(in the rows, 128 means zero)
The rows of R fall into 5 groups, and each row is roughly a mix of its group's hidden directions.
R, 180 rows:
[[117 150  89 144 103  71 120 119 110 135]
 [168 169 147 123 127 165 147 134 115  93]
 [103 147  81 152 122 171 111 128 142 154]
 [ 60 107 134 144 120 130 117 140 135 160]
 [102  89 138 140 133 170 126  89 136 160]
 [ 94 132 147 131 143  66 131 149 123 155]
 [108 120 143 125 128  60 121 144 127 163]
 [114 118 155 110 135 196 125 110 129 105]
 [108 112 184 108 176 140 128 132 118 122]
 [100  70 143 125 154 114 133 153 111 151]
 [141 149 151 128 111 137 169  73 129 103]
 [ 68 118 123 143  99 126  91 145 110 137]
 [121 149 100 164 105 101 173 150 112 144]
 [157 157 149 122 115 131 161  72 144 123]
 [165 100 137  86 150 153 142 136 156 103]
 [ 74  90 140 129 108  97 113 145 149 134]
 [180 145 150 123 161 138 167 113 142 140]
 [121 134 121 100 156  85 118 145  92 168]
 [136 122 147 125  79 147 129  77 146 103]
 [135 134 119 154 136 180  94  95 103 146]
 [ 82 117 148 132 108 158 125  94 145 166]
 [159 113  99 128 147  75 100 155 131 136]
 [ 79 112 150 130 119  98 152 156 103 155]
 [104 116 100 135 155 111 117 189 118 146]
 [128  71 156 126 114 156 118 157 145 152]
 [140 168  99 155 108 144 102 149 106 164]
 [185 179 116 112 121 135 142 112 125 126]
 [131 114 121 128 131  65 164 158 130 147]
 [112 133 117 116 126  98 112 198 115 134]
 [103  76 116 113 170 122 118 142  97 133]
 [ 79 160 127 128 104 109 125 175 117 138]
 [151 142  84 100 122  85 109 150 105 115]
 [122 177 126 108  75 119 119 106 144 110]
 [108 143 110 122 155 142  96 190 119 129]
 [149  93 169 109 140 155 131 157 158 149]
 [133 161 108 165 147 171 169 126 125 128]
 [183 143 129 116 155 103 134 104 134  91]
 [178  98 108 144  99 161 119 134 154 132]
 [ 76 166 153 129  99 102 128 111 136 144]
 [168 102 158 126 148 154  85 103 141 124]
 [109  80 146 135 117 130 129 184 142 147]
 [128 166 130 118 129 140  73  97  96 141]
 [ 95 188 128 126  98 123  99 129 115 140]
 [154 106 150 126  98 155 171  96 154 128]
 [168 126 105 132 142  94 181 146 131 116]
 [ 78 137 148 136  78 150 102 120 128 130]
 [152 136 123 103 171  94 152 108 151  96]
 [ 81 172 101 134 123 153 114 136 100 143]
 [172 130 130 110 134 178 153 107 151 107]
 [146  86 130 122 149 140 121 148 103  73]
 [145 159  94 125 157 103 123 170  99 110]
 [151 153 152 127  96  85 134 107 161 103]
 [135  96 136 143 165 114  74 153 124 111]
 [115 122 131 142  92 157 136  71 153 110]
 [126 102 146 129 188 161 141 147 110 145]
 [126  85 176  93 153 149 113 127 131 115]
 [ 92 112 149 130 122  71 111 139 122 161]
 [137  98  92 117 151  93 119 175 117 111]
 [128 103 124 150 139 182 112 170 135 106]
 [131  84 184 125 158 118 135 127 150 142]
 [ 93 149 113 153 136 157  88 142  92 145]
 [170 113 152 111 186 139 135 122 108 123]
 [146 121 143 130 129 152 194 116 158 141]
 [125  92 141 133  86 120 150 156 150 170]
 [151 120  83 125 128 116 166 156 170 119]
 [146 181  97 131 150 122  99 146  99 112]
 [130 138 154 115 105 159 147 114 166 177]
 [114 112 160  86 145 146 147  97 147  93]
 [154 149 118 152 128 188 128  91 128 118]
 [125 148 140 139 110 195 123  93 137 121]
 [107 147  95 148 108  75 145 150 146 140]
 [130  94 136 118 125  64 145 157 116 117]
 [161 122 108 124 145 111 165 171 133 166]
 [ 85 103 126 141 131 145 102 174  97 141]
 [ 86 122 132 142 120  80 114 164 126 158]
 [129 121 176 125 148 154 111 101 172 148]
 [143 152 150 119  92 129 159  81 155 111]
 [ 63 125 157 129 103 137 100 118 128 142]
 [107 115 135 141 143 182  96 158 104 109]
 [ 98 171  91 144 125 102 116 141  89 123]
 [ 69 124 157 122 107 148 103 136 114 156]
 [ 98 103 118 114 106 122  97 176 108 156]
 [162  65 138 124 161 114 135 127 118 115]
 [ 86 114 147 171 120 120 116 156 131 167]
 [ 75 135 154 149 110 141 118  81 124 120]
 [ 96  98 128 118 157  76 130 155 116 148]
 [131  79 175 115 122  90 139 141 137 142]
 [102 134 158  98 151  72 128 150 112 127]
 [177 101 105 110 130  89 148 155 132 114]
 [140  85 127 121 157 169  93 103 148 130]
 [122  91 130 122 147 114 154 172 120  81]
 [105 165 111 149 118 150  88 147 107 162]
 [112 121  94 156  93 131  99 143  80 134]
 [167 121 156 104 171 103 147  97 127 116]
 [ 83 124 144 143 131 168  94  92 112 127]
 [ 87 139 129 150  90 143 155 127 175 126]
 [115 137 103 145 171 162  99 111  90 117]
 [156 170  72 152 115 135 137 145 121 123]
 [ 90 107 139 149 120 117 142 124 116 190]
 [144 128 129  93 184 112 105 142 102 151]
 [195 115 121 101 125 142 143 117 120 100]
 [120 124 174 106 138 159 165 117 168 137]
 [148 134 112 126 120 117 114 193 136 166]
 [184 104 118 114 156 151 137 122 115  92]
 [159 103 138 109 125  84 172 141 154 121]
 [136 137 151 128  60 156 124 115 152 132]
 [125 141 100 123 132 122 116 194 117 162]
 [ 77 140 141 142  99  82 121 141 126 150]
 [116 155 120 148 148 159 104 161  79 136]
 [121  96 172 107 179 109 130 130 128 108]
 [ 73 115 107 144 113 144 103 151  96 143]
 [129 103 164 127 152 132 139  64 126 123]
 [ 86 165 138 137  81 113 140 117 154 140]
 [ 63 131 142 143 129 143  95 110 110 143]
 [106 145 124 120 134  84 130 187 127 151]
 [141 147  94  98 122 102  96 178 124 126]
 [181 158 121 105 162 113 157 142 123 120]
 [124 135 158 140 118 167 159  81 159 128]
 [ 85 144 112 143 162 153  92 125  94 130]
 [101 101 122 148 115 158  77 139  96 140]
 [115 131 155 128 137  82 148 171 130 167]
 [158 132 130 128 130 141 156  81 178 116]
 [164 107 115 131 114 174 146 123 171 107]
 [152 128 106  91 131  77 110 163 115 128]
 [132 137 127 130 189 158 116  90 121 106]
 [160 116 136 135 183 171 152 125 134 120]
 [ 96 115 140 136 102 127 131 156 155 185]
 [129  88  98 140 161 123 127 181 126 143]
 [165 180 102 116 154 114 120 103 119 110]
 [138 128 124 115 132  78 155 177 144 153]
 [ 91 136 146 157 128 162 108  83 107 143]
 [171 134  98 139 143 159  93 132  95 107]
 [118 161 106 122  85 113 154 163 157 110]
 [107 150 157 143 100 150 165  85 121 111]
 [137 111 167  83 150  82 117 142 127 120]
 [162  96 160 104 148 175 122 143 141 125]
 [178 135 103 111 158  99 131 143 120  91]
 [139 100 118 108 118  62 118 114 107 146]
 [161  88  98 131 146 125 163 159 155 122]
 [162  99 119 114 123 192 146 122 130 120]
 [143 142 114 118 135  74  92 169 123 140]
 [ 89 117 119 144  99 103  98 167 122 158]
 [132 136 108 136 163  76 156 160 121 150]
 [161 132 147 123 116  90 172 108 165 136]
 [175 151 145 100 170 126 123 144 130  96]
 [163 100  91 115 158 114 118 146  97 100]
 [132 147  94 154 107 165 112 175 121 142]
 [110 128 145 141  87 169 122 151 129 173]
 [123 118 140 129  98 193 113  95 129 118]
 [102 150 154 113 104  78 151 160 134 117]
 [151 153 113 147 121 186 115  91 131 119]
 [107  88 105 137 160 127  93 164 109 144]
 [122 108 145 122 158 124 144 184 157  97]
 [111 144 182 120 160 104 137 137  89 134]
 [124 172 100 136  80 147 143 122 154 107]
 [156 124 145 137 102 114 118 142  75  86]
 [ 87 147 120 129 106  94 128 169  97 149]
 [145 122 157 109 100  98 166 138 174 130]
 [170 125 157 123 159 108 160  88 140 134]
 [161 138 145 130 116 151 143  81 165  99]
 [125 110 101 113 148  89 130 187 136 130]
 [ 64 159 109 147 139 116 107 130 116 142]
 [165 164 153 127 120 146 151  81 134 109]
 [105 100 101 127 104 101 125 179 156 132]
 [155 158 159 127 115 161 124  80 106 115]
 [122 161 123 107 124  68 135 152 101 145]
 [116 101 141 111 110  69 158 150 143 116]
 [ 94  90 171 129 116 101 164 133 121 138]
 [108 124 168 103 124  73 159 131 134 138]
 [ 89 116 158 124 141 117 141 119 180 160]
 [198 126 121 109 127 103 115 144 142 146]
 [145 165  66 135 114 123 127 135 110 102]
 [124  91 116 110 138  87 125 184 137 128]
 [170 130 128 131 139 176 111  85 141 109]
 [173 100 119 101 137 165 131 125 132  88]
 [127 109 117 121 163  98 131 190 118 141]
 [120 136 132 146 106 167  78 131 112 167]
 [116  83 143 112 149  79 155 137 126 151]
 [ 91 142 102 150 112 125  94 170 100 138]
 [133 101 109 129 169 109 128 185 120 148]]

Each list below has one row that fits no group; the rest each fit one group, if only roughly. Name that row.
    j664: [180 163 133 127 144 144  97  91 120 120]
    j219: [ 99 142 110 143  83 163 121  97 102 147]
    j710: [171  86 142 108 125 107 162 126 152 106]
    j19: [ 81 115 117 135 120 136  65 144 128 126]
    j29: [ 90 154 112 119  75 117 102 151 136 114]
    j162: [ 79 124 124 143 110 124 159 158 112 169]
    j644: [119 180 130 145 147 174 141 112 100 136]
    j293: [151 144 173 100 100 117 126  82 123 115]
    j416: [180 127 131 110 154  91 154 147 154 136]
    j495: [ 82  88 135 121 109 111  99 130 107 162]
	j19
    j457: [158 123  86 122 147 113 149 181 139 115]
    j780: [ 74 120 177 116 146 114 119 114 107 134]
    j554: [128 106 115 123 156 144  84 181 111 123]
    j96: [105 129 109 163  71 155 111 106 133 125]
    j907: [159 137 115  99 178 124 128 151 132  87]
    j980: [ 85 122 108 138  84 124  87 125 113 152]
    j515: [ 86 167 150 135 122  87 116 145 100 134]
    j816: [127 127 158  96  97  90 122 165 112  99]
    j401: [129 163 107 126 112 130 150  65 121 110]
    j493: [130 166 116 133 112 174  93  90 119 138]
    j379: [155 123 148 103 156 166 129  90 112  95]
    j502: [ 77 120 110 151 100 128  92 141 138 158]
    j761: [ 65 159 125 144 120  93 139 135 126 141]
    j114: [118 177 103 133 120 129 110 162  82 135]
	j515
    j226: [175 155 133 109  97 159 149 102 148 116]
    j892: [148 181 123 137 140  94 114  85 128 114]
    j798: [137 132  91 156 119 128 125 178  87 111]
    j412: [100  94 160 107 100 105 155 146 154 148]
    j534: [ 81 150 164 123 114 143 146 102 119 164]
    j737: [128  85 175 104  95  98 118 134 126 119]
    j36: [163 136 171 102  99 125 157 105 136 101]
    j414: [147  97 110 122 194 128 134 150 128 146]
    j732: [124 164 155 136  98 152 155  97 166 119]
    j192: [118 171  87 148  77 132 124 124 138 130]
    j458: [143 112 138 127 166 159 163  80 134 110]
    j193: [174 108 142 126 145 178 143 146 155 118]
    j553: [128 119 140 121 174 173  82 139 125 114]
    j507: [140 140 171 102 109  89 162 113 155 130]
	j226
    j690: [ 84  92 143 133 134 130  79 115 103 136]
    j589: [141 107 100 130 113  81 169 163 126 119]
    j88: [157  86 154 137 169 134 145 143 163 119]
    j18: [135 105 123 149 124 148  68 160 101 127]
    j730: [138  98 164 110 152  84 126 134 127 168]
    j861: [118 137 101 127 103  60 133 142 133 150]
    j864: [126 130  98 127 131 148  67 154  96 137]
    j519: [191 127 121 119  99  92 140 109 131 139]
    j796: [110 173  87 125 113 118  88 134 102 116]
    j243: [164 135 126 107 171 154 102 101 138  96]
	j796
